50 stands for zero in the data rows.
Each row has a hidden score. How much does it go up from the first row of each pair to the second? 6 means little or no change, 12 a big rise and 0 a big fall.
c(46, 65, 47, 41, 53, 57, 39, 51)
c(49, 30, 44, 65, 50, 31, 58, 55) -> 5
c(54, 37, 24, 75, 60, 30, 43, 66)
c(50, 59, 41, 49, 49, 46, 37, 44) -> 4
c(43, 35, 52, 59, 37, 59, 40, 60)
c(48, 28, 62, 78, 63, 50, 46, 65) -> 11
c(44, 21, 76, 77, 66, 69, 53, 62)
c(51, 29, 63, 70, 65, 47, 45, 44) -> 4
c(56, 17, 77, 78, 73, 71, 51, 65)
c(54, 62, 46, 60, 43, 31, 41, 71) -> 0
c(40, 63, 42, 42, 41, 48, 38, 54)
c(41, 57, 43, 42, 47, 47, 47, 55) -> 7
c(48, 49, 45, 46, 46, 39, 50, 48)
c(42, 02, 84, 71, 69, 80, 56, 57) -> 12
c(61, 64, 40, 36, 52, 40, 70, 45)
c(39, 49, 30, 45, 44, 34, 33, 41) -> 9
c(29, 57, 32, 33, 31, 38, 48, 49)
c(58, 53, 45, 53, 51, 38, 71, 52) -> 4
c(44, 59, 32, 36, 43, 43, 47, 41)
c(42, 61, 34, 33, 44, 48, 57, 54) -> 7
c(40, 65, 29, 33, 36, 32, 44, 32)
c(42, 21, 46, 68, 26, 39, 33, 63) -> 3
c(85, 57, 73, 73, 89, 63, 56, 53)
c(71, 66, 58, 34, 54, 66, 72, 43) -> 1
c(55, 66, 56, 44, 56, 71, 45, 43)
c(48, 58, 43, 58, 59, 40, 45, 55) -> 8
c(72, 72, 50, 55, 67, 47, 61, 53)
c(38, 55, 28, 46, 32, 44, 42, 44) -> 5
c(39, 38, 40, 65, 40, 32, 29, 66)
c(44, 67, 46, 25, 38, 50, 53, 39) -> 4
c(64, 62, 38, 33, 35, 45, 70, 49)
c(49, 59, 36, 34, 40, 32, 52, 53) -> 11
c(75, 59, 71, 46, 50, 74, 54, 57)
c(33, 54, 28, 33, 40, 34, 34, 34) -> 12
c(27, 46, 28, 46, 28, 33, 36, 48)
c(43, 67, 37, 28, 42, 50, 51, 32) -> 6
c(42, 44, 33, 45, 50, 38, 37, 44)
c(45, 57, 38, 41, 48, 50, 40, 25) -> 5
c(43, 66, 47, 45, 57, 43, 36, 41)
c(44, 26, 60, 60, 52, 68, 40, 41) -> 5
c(63, 59, 53, 47, 52, 51, 52, 57)
c(33, 32, 52, 71, 30, 59, 28, 59) -> 8
c(49, 47, 50, 45, 48, 62, 43, 40)
c(82, 46, 68, 51, 62, 42, 71, 41) -> 2
c(55, 73, 37, 42, 53, 47, 45, 44)
c(49, 60, 35, 31, 40, 31, 50, 26) -> 4
c(69, 42, 79, 57, 42, 74, 59, 59)
c(91, 55, 59, 47, 46, 57, 84, 68) -> 2
c(45, 31, 63, 75, 53, 47, 43, 66)
c(40, 52, 29, 35, 34, 35, 42, 22) -> 3
c(39, 67, 29, 39, 32, 40, 42, 43)
c(35, 62, 28, 29, 33, 50, 57, 20) -> 7
c(59, 67, 47, 35, 42, 58, 47, 33)
c(55, 71, 47, 33, 51, 54, 77, 42) -> 9
c(61, 58, 48, 50, 48, 53, 47, 51)
c(36, 61, 30, 31, 41, 39, 46, 37) -> 10
c(63, 55, 59, 57, 65, 47, 63, 65)
c(52, 70, 32, 22, 48, 26, 71, 31) -> 5
c(62, 78, 46, 44, 75, 46, 58, 53)
c(48, 36, 58, 72, 59, 36, 50, 69) -> 5
c(29, 27, 48, 69, 37, 43, 23, 68)
c(46, 52, 45, 33, 45, 44, 54, 38) -> 4
c(48, 50, 45, 43, 40, 56, 42, 29)
c(61, 55, 61, 68, 53, 42, 53, 65) -> 6
c(65, 52, 56, 59, 43, 44, 60, 68)
c(51, 68, 49, 33, 45, 49, 59, 41) -> 10
c(50, 66, 25, 36, 46, 40, 53, 40)
c(49, 66, 41, 34, 41, 49, 40, 34) -> 5
c(68, 14, 71, 71, 49, 58, 49, 79)
c(42, 37, 65, 68, 79, 64, 40, 48) -> 12
c(57, 39, 63, 62, 67, 66, 51, 56)
c(35, 63, 30, 37, 35, 38, 42, 54) -> 3
c(49, 52, 40, 56, 59, 29, 64, 52)
c(50, 43, 61, 41, 46, 61, 52, 36) -> 3
c(40, 47, 66, 65, 54, 42, 34, 67)
c(56, 40, 68, 62, 68, 60, 55, 52) -> 6
c(59, 35, 66, 51, 53, 63, 60, 37)
c(38, 61, 28, 43, 42, 39, 40, 41) -> 8
c(33, 54, 36, 27, 40, 35, 43, 59)
c(48, 47, 51, 58, 62, 45, 59, 53) -> 8
c(60, 54, 57, 60, 57, 49, 49, 73)
c(58, 39, 68, 70, 59, 71, 36, 55) -> 7
c(48, 66, 33, 28, 37, 38, 54, 39)
c(60, 69, 41, 41, 58, 50, 58, 43) -> 8
c(48, 30, 42, 46, 48, 53, 45, 29)
c(42, 53, 44, 36, 43, 52, 50, 31) -> 6
c(18, 20, 42, 62, 33, 44, 32, 61)
c(55, 36, 74, 48, 52, 75, 49, 40) -> 2
c(27, 39, 29, 48, 31, 36, 39, 39)
c(97, 62, 79, 68, 88, 72, 76, 55) -> 4
c(65, 40, 60, 64, 59, 56, 44, 77)
c(59, 45, 69, 53, 52, 70, 37, 50) -> 6
c(31, 56, 24, 35, 50, 35, 50, 21)
c(53, 61, 36, 43, 42, 36, 51, 37) -> 0
c(72, 59, 73, 49, 54, 59, 63, 63)
c(50, 50, 52, 54, 57, 43, 47, 44) -> 12
c(58, 65, 53, 50, 47, 58, 56, 60)
c(47, 65, 37, 38, 39, 45, 58, 43) -> 7
c(51, 49, 49, 38, 48, 65, 48, 41)
c(36, 32, 28, 57, 41, 29, 38, 48) -> 8
c(47, 15, 78, 60, 56, 87, 54, 51)
c(56, 65, 51, 32, 40, 61, 44, 31) -> 0
c(70, 49, 72, 73, 52, 55, 50, 87)
c(34, 55, 34, 42, 34, 46, 41, 66) -> 10
c(40, 48, 53, 42, 54, 50, 35, 70)
c(62, 52, 50, 63, 52, 38, 56, 56) -> 1
c(36, 66, 30, 34, 39, 35, 62, 29)
c(43, 58, 35, 43, 41, 40, 40, 30) -> 5
c(41, 71, 30, 28, 32, 45, 49, 38)
c(47, 58, 47, 53, 66, 49, 50, 52) -> 12
c(45, 74, 33, 42, 38, 35, 38, 52)
c(49, 41, 62, 62, 60, 53, 47, 56) -> 10
c(42, 40, 55, 51, 36, 54, 45, 27)
c(57, 42, 47, 64, 50, 50, 34, 49) -> 6
c(55, 43, 52, 58, 58, 47, 52, 37)
c(99, 72, 65, 62, 75, 57, 84, 77) -> 0
c(53, 43, 65, 59, 69, 65, 59, 53)
c(47, 41, 48, 60, 57, 42, 52, 45) -> 5
c(51, 55, 48, 50, 39, 37, 42, 60)
c(45, 67, 39, 33, 46, 46, 51, 40) -> 9
c(72, 58, 59, 53, 51, 53, 59, 66)
c(30, 54, 39, 35, 36, 38, 41, 46) -> 12
c(71, 60, 70, 42, 51, 63, 59, 62)
c(60, 54, 52, 57, 42, 48, 54, 61) -> 6
c(38, 48, 30, 39, 46, 27, 48, 17)
c(39, 49, 28, 45, 37, 32, 36, 33) -> 4
c(51, 38, 61, 51, 41, 69, 41, 39)
c(50, 43, 52, 69, 60, 43, 48, 81) -> 11
c(58, 60, 42, 40, 45, 46, 48, 45)
c(59, 63, 58, 54, 71, 62, 58, 47) -> 12
c(55, 27, 61, 46, 67, 57, 64, 33)
c(37, 23, 74, 59, 68, 80, 48, 45) -> 10
c(39, 66, 30, 24, 45, 42, 64, 29)
c(57, 42, 59, 62, 61, 52, 45, 54) -> 6
c(47, 53, 45, 33, 46, 59, 54, 33)
c(65, 42, 73, 57, 56, 64, 53, 65) -> 4
c(40, 63, 31, 49, 59, 30, 45, 43)
c(56, 49, 49, 46, 48, 49, 53, 38) -> 0
c(43, 70, 25, 33, 47, 34, 71, 32)
c(45, 47, 50, 50, 61, 56, 54, 45) -> 9
c(47, 60, 41, 33, 43, 46, 58, 38)
c(58, 43, 56, 66, 56, 39, 51, 69) -> 7
c(54, 45, 62, 57, 65, 56, 42, 50)
c(43, 55, 50, 37, 39, 59, 42, 41) -> 2
c(45, 51, 47, 44, 40, 51, 42, 30)
c(56, 62, 48, 33, 40, 49, 57, 32) -> 4
c(45, 54, 38, 39, 51, 42, 57, 33)
c(64, 59, 50, 52, 46, 21, 63, 49) -> 1
c(46, 55, 28, 26, 37, 39, 63, 32)
c(63, 60, 73, 68, 64, 56, 46, 79) -> 8
c(32, 47, 43, 54, 48, 43, 33, 68)
c(63, 52, 59, 68, 59, 41, 54, 78) -> 2
c(43, 63, 39, 31, 36, 50, 46, 34)
c(40, 31, 24, 60, 37, 37, 29, 51) -> 7
c(41, 48, 40, 53, 46, 46, 39, 57)
c(43, 74, 27, 27, 39, 33, 62, 35) -> 4
c(51, 29, 65, 66, 71, 60, 56, 61)
c(46, 66, 57, 36, 42, 62, 54, 48) -> 0
c(49, 61, 41, 50, 51, 61, 50, 67)
c(36, 48, 50, 47, 38, 43, 37, 59) -> 6
c(55, 46, 61, 43, 46, 67, 48, 40)
c(53, 27, 72, 75, 71, 64, 45, 70) -> 12
c(65, 49, 67, 49, 42, 70, 57, 54)
c(31, 63, 15, 31, 39, 30, 53, 29) -> 12
c(53, 62, 36, 29, 46, 51, 69, 36)
c(44, 36, 59, 49, 57, 70, 41, 35) -> 11
c(51, 50, 54, 44, 45, 54, 47, 53)
c(47, 71, 25, 31, 37, 29, 61, 21) -> 5
c(51, 39, 55, 73, 68, 49, 56, 76)
c(32, 53, 21, 34, 27, 34, 43, 32) -> 1
c(58, 61, 59, 54, 69, 57, 50, 57)
c(47, 33, 35, 52, 50, 52, 52, 34) -> 4
c(49, 72, 42, 37, 46, 43, 57, 45)
c(32, 45, 51, 45, 39, 46, 34, 64) -> 8
c(38, 62, 37, 43, 43, 42, 42, 59)
c(30, 34, 54, 74, 51, 43, 39, 74) -> 10
c(48, 58, 33, 44, 55, 31, 65, 43)
c(46, 29, 63, 67, 60, 59, 49, 52) -> 8
c(51, 64, 31, 33, 38, 41, 67, 34)
c(40, 24, 64, 59, 57, 74, 51, 38) -> 12
c(58, 62, 46, 39, 49, 45, 75, 42)
c(43, 52, 45, 39, 43, 56, 46, 53) -> 8
c(59, 65, 47, 51, 53, 47, 53, 66)
c(41, 37, 53, 87, 43, 34, 38, 83) -> 8
c(46, 62, 51, 41, 42, 50, 52, 34)
c(43, 61, 35, 30, 46, 54, 65, 38) -> 8
c(55, 62, 50, 35, 46, 54, 42, 40)
c(42, 50, 48, 52, 47, 55, 39, 65) -> 9
c(60, 27, 73, 71, 51, 40, 57, 74)
c(50, 62, 52, 61, 68, 60, 44, 60) -> 12
c(47, 66, 25, 24, 38, 34, 61, 34)
c(38, 50, 40, 55, 42, 41, 30, 60) -> 9
c(49, 43, 47, 59, 44, 38, 45, 57)
c(57, 57, 53, 59, 50, 56, 55, 72) -> 6
c(55, 40, 61, 74, 42, 38, 47, 73)
c(43, 49, 60, 58, 43, 49, 43, 72) -> 9
c(54, 61, 51, 51, 54, 55, 47, 47)
c(70, 64, 64, 46, 54, 64, 63, 61) -> 2
c(33, 55, 47, 46, 49, 66, 51, 65)
c(36, 66, 27, 24, 34, 37, 60, 35) -> 2
c(52, 44, 63, 55, 52, 83, 44, 42)
c(54, 61, 52, 55, 49, 47, 44, 73) -> 5
c(41, 58, 32, 47, 54, 35, 58, 45)
c(50, 72, 49, 40, 42, 74, 36, 49) -> 1
c(50, 56, 44, 41, 56, 50, 57, 45)
c(83, 49, 86, 55, 62, 79, 69, 43) -> 0
c(64, 53, 67, 70, 68, 56, 40, 81)
c(51, 55, 36, 32, 42, 50, 74, 42) -> 3
c(40, 48, 36, 46, 49, 40, 56, 31)
c(47, 51, 38, 61, 57, 24, 54, 61) -> 6
c(43, 63, 31, 30, 42, 40, 51, 32)
c(87, 71, 63, 57, 75, 52, 82, 52) -> 4
c(53, 64, 61, 33, 43, 58, 46, 38)
c(48, 63, 39, 46, 46, 41, 40, 53) -> 8
c(37, 51, 38, 49, 33, 41, 35, 40)
c(53, 33, 64, 57, 50, 69, 35, 45) -> 6
c(46, 31, 59, 50, 51, 65, 46, 44)
c(42, 66, 42, 37, 36, 50, 49, 56) -> 3
c(46, 55, 35, 51, 48, 42, 45, 43)
c(59, 64, 48, 33, 42, 56, 61, 45) -> 2
c(49, 38, 54, 56, 50, 57, 40, 35)
c(48, 40, 47, 52, 55, 46, 50, 43) -> 7
c(78, 55, 63, 48, 50, 51, 65, 48)
c(44, 72, 54, 38, 35, 54, 45, 57) -> 10
c(54, 15, 85, 72, 70, 80, 60, 53)
c(49, 58, 42, 44, 46, 45, 57, 41) -> 2
c(46, 60, 30, 38, 44, 32, 55, 45)
c(34, 53, 32, 49, 41, 31, 36, 42) -> 8
c(57, 46, 65, 67, 56, 48, 48, 73)
c(27, 54, 37, 37, 35, 51, 47, 49) -> 8
c(41, 71, 42, 24, 44, 54, 54, 40)
c(56, 22, 86, 68, 59, 88, 50, 53) -> 6
c(43, 70, 44, 51, 40, 34, 57, 50)
c(56, 15, 66, 76, 70, 68, 46, 56) -> 10
c(50, 47, 54, 35, 49, 54, 61, 53)
c(85, 59, 73, 43, 44, 67, 72, 65) -> 0
c(51, 32, 75, 76, 60, 55, 51, 82)
c(42, 44, 36, 49, 40, 28, 40, 52) -> 3
c(49, 49, 36, 41, 54, 22, 59, 24)
c(42, 16, 67, 82, 63, 60, 48, 58) -> 10
c(45, 47, 45, 54, 45, 42, 39, 53)
c(58, 41, 56, 59, 55, 58, 47, 49) -> 5
c(37, 57, 35, 36, 36, 40, 44, 35)
c(34, 61, 29, 36, 41, 34, 52, 44) -> 8
c(57, 26, 76, 74, 66, 77, 45, 58)
c(50, 64, 39, 38, 55, 39, 55, 39) -> 5
c(58, 55, 55, 43, 54, 57, 49, 40)
c(65, 55, 61, 41, 47, 58, 73, 45) -> 3
c(59, 54, 53, 57, 70, 57, 64, 61)
c(46, 58, 36, 37, 32, 47, 51, 46) -> 0
c(44, 34, 63, 53, 34, 61, 37, 73)
c(57, 38, 61, 70, 58, 59, 31, 56) -> 9
c(48, 27, 71, 71, 67, 58, 49, 68)
c(55, 46, 67, 49, 46, 63, 57, 59) -> 0
c(54, 58, 53, 65, 58, 41, 40, 65)
c(49, 59, 43, 47, 48, 38, 50, 57) -> 5
c(59, 59, 60, 47, 61, 60, 58, 48)
c(58, 51, 62, 50, 66, 61, 67, 47) -> 7
c(48, 31, 60, 74, 67, 53, 43, 67)
c(36, 62, 32, 44, 37, 33, 40, 36) -> 2
c(44, 11, 81, 77, 73, 72, 40, 54)
c(41, 35, 58, 67, 41, 71, 34, 87) -> 0
c(79, 59, 63, 43, 47, 66, 73, 42)
c(73, 39, 80, 68, 57, 80, 55, 66) -> 10
c(41, 59, 36, 43, 46, 41, 45, 37)
c(47, 26, 67, 56, 67, 73, 61, 48) -> 10
c(31, 45, 34, 51, 36, 40, 29, 46)
c(43, 63, 49, 29, 44, 48, 46, 30) -> 5
c(57, 49, 52, 60, 62, 42, 53, 60)
c(68, 49, 70, 49, 60, 66, 62, 56) -> 3
c(50, 71, 37, 30, 34, 47, 41, 43)
c(49, 51, 49, 64, 65, 38, 54, 62) -> 12
c(44, 65, 35, 32, 39, 47, 45, 39)
c(45, 38, 56, 53, 47, 68, 46, 39) -> 8
c(39, 22, 65, 66, 72, 66, 56, 46)
c(54, 51, 47, 34, 51, 47, 78, 38) -> 0
c(46, 39, 50, 58, 52, 39, 57, 64)
c(39, 56, 53, 51, 47, 49, 33, 64) -> 6
c(58, 58, 45, 46, 56, 43, 51, 48)
c(30, 35, 38, 60, 46, 31, 31, 56) -> 10
c(45, 47, 41, 46, 55, 49, 59, 25)
c(25, 24, 33, 63, 41, 43, 23, 61) -> 7
c(50, 27, 50, 81, 52, 32, 51, 63)
c(57, 60, 50, 38, 43, 53, 52, 57) -> 2
c(32, 54, 38, 33, 47, 48, 51, 29)
c(29, 81, 46, 28, 65, 52, 49, 36) -> 11
c(56, 49, 46, 40, 52, 54, 59, 48)
c(50, 49, 37, 58, 48, 26, 52, 43) -> 6
c(38, 67, 43, 26, 35, 50, 38, 41)
c(48, 29, 61, 61, 62, 67, 44, 42) -> 10
c(64, 35, 68, 60, 62, 67, 68, 47)
c(48, 74, 37, 30, 37, 44, 44, 49) -> 4
c(37, 41, 51, 53, 38, 46, 36, 66)
c(65, 41, 69, 65, 52, 66, 40, 63) -> 3
c(50, 37, 66, 57, 59, 64, 49, 45)
c(34, 21, 56, 54, 65, 65, 60, 35) -> 11
c(55, 87, 24, 16, 38, 38, 63, 38)
c(23, 35, 42, 47, 32, 35, 25, 52) -> 12
c(51, 65, 40, 34, 51, 42, 52, 28)
c(70, 51, 56, 59, 56, 48, 57, 67) -> 3
c(78, 64, 57, 32, 43, 57, 93, 50)
c(58, 43, 67, 57, 54, 70, 47, 45) -> 12
c(48, 42, 55, 44, 66, 66, 41, 40)
c(47, 64, 50, 51, 49, 58, 39, 42) -> 2
c(64, 26, 87, 72, 60, 68, 48, 52)
c(67, 39, 71, 64, 65, 67, 65, 57) -> 6
c(56, 36, 75, 72, 65, 72, 53, 63)
c(45, 66, 42, 40, 30, 45, 41, 33) -> 0
c(77, 56, 61, 34, 55, 65, 75, 51)
c(66, 57, 60, 63, 51, 63, 51, 62) -> 8
c(44, 66, 37, 29, 52, 34, 62, 40)
c(56, 62, 51, 43, 52, 42, 53, 54) -> 3
c(69, 38, 76, 65, 65, 69, 57, 69)
c(43, 48, 41, 36, 51, 57, 64, 36) -> 9
c(47, 49, 46, 42, 54, 52, 66, 39)
c(52, 44, 67, 69, 59, 58, 37, 51) -> 6
c(58, 47, 50, 69, 51, 52, 29, 59)
c(53, 46, 51, 68, 58, 35, 51, 76) -> 9
c(29, 61, 19, 30, 35, 25, 49, 26)
c(48, 19, 64, 84, 79, 62, 51, 59) -> 12
c(70, 63, 63, 53, 54, 47, 57, 67)
c(59, 00, 88, 81, 74, 74, 58, 65) -> 12
c(60, 63, 49, 36, 45, 42, 63, 37)
c(33, 08, 64, 77, 42, 52, 34, 90) -> 11
c(58, 63, 46, 30, 40, 56, 77, 49)
c(51, 72, 47, 29, 45, 51, 52, 41) -> 9
c(58, 67, 43, 53, 54, 52, 54, 55)
c(40, 72, 19, 23, 34, 33, 59, 28) -> 5
c(49, 57, 38, 44, 42, 40, 49, 50)
c(44, 50, 46, 49, 42, 49, 41, 46) -> 7
c(48, 60, 41, 42, 51, 40, 48, 41)
c(63, 65, 58, 36, 35, 56, 76, 49) -> 0
c(31, 37, 53, 54, 31, 57, 39, 66)
c(48, 38, 48, 45, 47, 46, 60, 32) -> 6
c(57, 54, 38, 61, 55, 38, 43, 78)
c(41, 28, 66, 67, 39, 62, 39, 82) -> 6
c(42, 65, 33, 30, 39, 43, 56, 25)
c(42, 74, 23, 26, 39, 34, 58, 32) -> 6
c(41, 57, 36, 43, 39, 33, 46, 47)
c(53, 51, 46, 51, 46, 57, 41, 57) -> 5
c(57, 55, 58, 67, 79, 61, 48, 57)
c(38, 47, 38, 50, 50, 38, 37, 22) -> 4
c(36, 68, 31, 30, 41, 35, 56, 44)
c(57, 42, 46, 65, 72, 40, 62, 50) -> 9
c(41, 66, 24, 27, 41, 36, 53, 34)
c(50, 61, 38, 36, 42, 46, 55, 48) -> 4
c(40, 24, 55, 84, 50, 32, 31, 83)
c(50, 52, 37, 48, 46, 37, 57, 55) -> 3
c(49, 63, 44, 36, 44, 54, 46, 42)
c(41, 49, 53, 49, 48, 67, 45, 29) -> 9
c(43, 58, 40, 39, 45, 36, 48, 34)
c(37, 54, 34, 34, 43, 50, 41, 29) -> 7
c(56, 57, 39, 30, 44, 54, 59, 30)
c(34, 68, 36, 27, 44, 39, 58, 37) -> 11
c(59, 41, 68, 69, 69, 62, 53, 66)
c(51, 21, 61, 73, 63, 58, 45, 51) -> 6
c(76, 38, 46, 45, 28, 54, 73, 53)
c(42, 68, 47, 31, 40, 36, 61, 29) -> 12
c(65, 40, 84, 69, 55, 77, 45, 64)
c(54, 59, 30, 45, 51, 35, 49, 45) -> 8
c(39, 52, 46, 30, 50, 60, 44, 27)
c(58, 62, 61, 41, 51, 64, 49, 45) -> 2
c(43, 40, 46, 53, 22, 32, 40, 50)
c(63, 56, 59, 36, 48, 64, 60, 46) -> 8
c(47, 52, 52, 49, 46, 52, 38, 33)
c(43, 68, 36, 35, 38, 40, 49, 44) -> 5
c(52, 29, 52, 73, 42, 37, 51, 87)
c(62, 21, 81, 65, 60, 64, 63, 54) -> 8
c(49, 66, 46, 36, 37, 47, 45, 35)
c(50, 55, 49, 39, 41, 63, 42, 37) -> 7
c(48, 52, 49, 46, 54, 60, 42, 36)
c(29, 36, 34, 56, 34, 28, 32, 43) -> 6
c(38, 65, 37, 37, 39, 44, 40, 31)
c(55, 49, 68, 66, 68, 54, 53, 66) -> 9
c(60, 48, 70, 58, 47, 80, 57, 48)
c(38, 48, 48, 59, 38, 46, 40, 63) -> 9
c(50, 63, 40, 33, 40, 47, 45, 43)
c(28, 22, 69, 72, 33, 42, 36, 79) -> 9
c(62, 50, 38, 29, 39, 36, 58, 40)
c(51, 60, 31, 52, 54, 32, 50, 58) -> 12
c(53, 41, 57, 64, 52, 44, 47, 71)
c(47, 46, 55, 42, 47, 68, 40, 35) -> 6
c(46, 45, 50, 47, 52, 64, 48, 35)
c(51, 71, 50, 41, 52, 48, 42, 45) -> 5
c(48, 22, 77, 74, 68, 72, 50, 70)
c(51, 59, 39, 36, 39, 48, 50, 42) -> 0
c(41, 42, 38, 57, 42, 34, 37, 57)
c(46, 17, 73, 70, 70, 64, 63, 47) -> 11
c(45, 62, 28, 39, 56, 33, 75, 40)
c(39, 57, 30, 36, 47, 44, 50, 38) -> 5
c(51, 57, 49, 66, 57, 49, 52, 74)
c(42, 57, 27, 42, 43, 38, 35, 23) -> 5
c(67, 62, 50, 52, 57, 55, 62, 49)
c(68, 61, 60, 52, 56, 57, 59, 67) -> 6
c(42, 63, 43, 42, 42, 41, 41, 56)
c(38, 61, 32, 25, 39, 39, 46, 24) -> 6
c(64, 43, 72, 70, 60, 65, 54, 70)
c(51, 62, 41, 42, 45, 40, 57, 37) -> 5
c(49, 40, 57, 64, 52, 36, 47, 65)
c(38, 55, 26, 44, 38, 36, 41, 24) -> 5
c(59, 62, 47, 34, 45, 43, 50, 50)
c(59, 66, 49, 42, 49, 47, 63, 64) -> 7
c(45, 63, 44, 45, 41, 52, 45, 60)
c(83, 69, 52, 30, 29, 48, 88, 50) -> 0
c(50, 63, 50, 57, 53, 39, 49, 67)
c(61, 38, 75, 76, 45, 45, 44, 83) -> 2
c(40, 50, 41, 35, 43, 42, 51, 40)
c(56, 31, 67, 74, 52, 63, 42, 58) -> 5
c(61, 65, 49, 45, 48, 63, 44, 51)
c(49, 31, 59, 72, 62, 56, 46, 64) -> 12
c(36, 83, 33, 28, 50, 46, 60, 35)
c(59, 41, 70, 52, 58, 60, 49, 56) -> 3
c(44, 50, 54, 48, 42, 47, 40, 62)
c(64, 07, 91, 80, 61, 76, 65, 72) -> 6
c(52, 56, 38, 63, 59, 34, 55, 49)
c(63, 76, 40, 35, 53, 45, 69, 40) -> 2
c(30, 33, 37, 57, 34, 31, 34, 61)
c(42, 74, 33, 38, 50, 40, 42, 49) -> 7
c(46, 64, 32, 32, 30, 51, 45, 38)
c(47, 64, 31, 38, 37, 39, 43, 39) -> 7
c(61, 58, 52, 49, 52, 51, 52, 47)
c(61, 51, 49, 65, 66, 44, 38, 73) -> 9
c(47, 46, 64, 72, 69, 52, 42, 71)
c(57, 56, 47, 57, 57, 52, 41, 51) -> 1
c(47, 50, 39, 58, 65, 30, 57, 48)
c(39, 36, 52, 47, 49, 60, 53, 37) -> 4
c(36, 49, 37, 38, 47, 51, 61, 28)
c(35, 54, 25, 34, 33, 33, 40, 19) -> 3
c(25, 62, 26, 33, 51, 46, 62, 37)
c(54, 44, 61, 70, 55, 21, 35, 66) -> 0
c(58, 74, 41, 44, 67, 50, 50, 44)
c(43, 43, 42, 49, 42, 77, 41, 42) -> 4
c(40, 21, 55, 59, 67, 53, 52, 38)
c(55, 57, 45, 43, 44, 57, 51, 42) -> 0
c(58, 43, 53, 47, 55, 65, 47, 43)
c(43, 63, 30, 36, 36, 31, 51, 38) -> 5
c(37, 52, 34, 35, 37, 48, 43, 36)
c(48, 69, 39, 43, 59, 34, 69, 45) -> 9
c(50, 55, 44, 37, 53, 43, 40, 49)
c(52, 52, 47, 57, 57, 46, 52, 42) -> 6
c(47, 66, 39, 31, 44, 35, 46, 32)
c(25, 28, 38, 60, 36, 35, 27, 54) -> 9
c(42, 28, 59, 60, 60, 67, 48, 47)
c(46, 62, 32, 42, 46, 41, 50, 46) -> 2
c(41, 73, 28, 20, 41, 40, 53, 28)
c(55, 69, 43, 44, 43, 65, 73, 61) -> 3
c(31, 70, 38, 35, 46, 49, 49, 51)
c(37, 49, 46, 43, 55, 54, 46, 35) -> 7
c(45, 55, 46, 70, 41, 60, 42, 86)
c(45, 66, 37, 30, 47, 47, 50, 33) -> 7
c(70, 61, 59, 34, 53, 50, 85, 44)
c(59, 52, 62, 41, 65, 57, 60, 36) -> 11
c(54, 68, 56, 46, 45, 65, 42, 48)
c(44, 36, 54, 58, 65, 57, 46, 47) -> 12
c(51, 49, 60, 71, 61, 43, 39, 77)
c(47, 56, 36, 53, 49, 40, 57, 60) -> 4
c(49, 64, 42, 37, 40, 44, 65, 45)
c(70, 72, 53, 41, 50, 63, 79, 48) -> 4
c(55, 28, 77, 76, 67, 69, 56, 64)
c(47, 29, 72, 60, 51, 72, 53, 40) -> 4
c(39, 37, 52, 46, 32, 48, 51, 53)
c(46, 36, 49, 69, 45, 28, 53, 68) -> 7
c(48, 17, 74, 68, 58, 74, 41, 49)
c(61, 46, 49, 65, 56, 32, 43, 70) -> 3
c(52, 62, 49, 39, 46, 59, 48, 51)
c(61, 14, 84, 75, 58, 70, 49, 50) -> 7
c(51, 58, 50, 39, 39, 62, 66, 37)
c(48, 38, 57, 50, 55, 58, 47, 37) -> 10
c(36, 62, 41, 34, 40, 45, 40, 48)
c(53, 21, 67, 81, 41, 44, 38, 82) -> 2
c(53, 48, 57, 52, 46, 61, 44, 42)
c(33, 54, 33, 35, 34, 33, 47, 34) -> 8
c(46, 30, 65, 67, 67, 65, 43, 54)
c(48, 60, 42, 45, 39, 35, 39, 37) -> 0
c(35, 34, 38, 54, 39, 35, 32, 54)
c(47, 51, 48, 54, 40, 47, 38, 57) -> 4
c(48, 69, 32, 44, 50, 33, 54, 45)
c(46, 62, 36, 36, 49, 56, 46, 42) -> 6
c(67, 24, 76, 75, 72, 72, 54, 63)
c(43, 59, 41, 42, 33, 47, 41, 60) -> 2
c(47, 59, 48, 44, 44, 53, 47, 61)
c(51, 66, 23, 27, 44, 37, 73, 31) -> 5
c(51, 68, 33, 38, 42, 46, 41, 51)
c(68, 64, 57, 43, 54, 52, 57, 43) -> 5
c(57, 61, 61, 43, 49, 53, 41, 45)
c(57, 47, 57, 61, 55, 53, 47, 57) -> 7
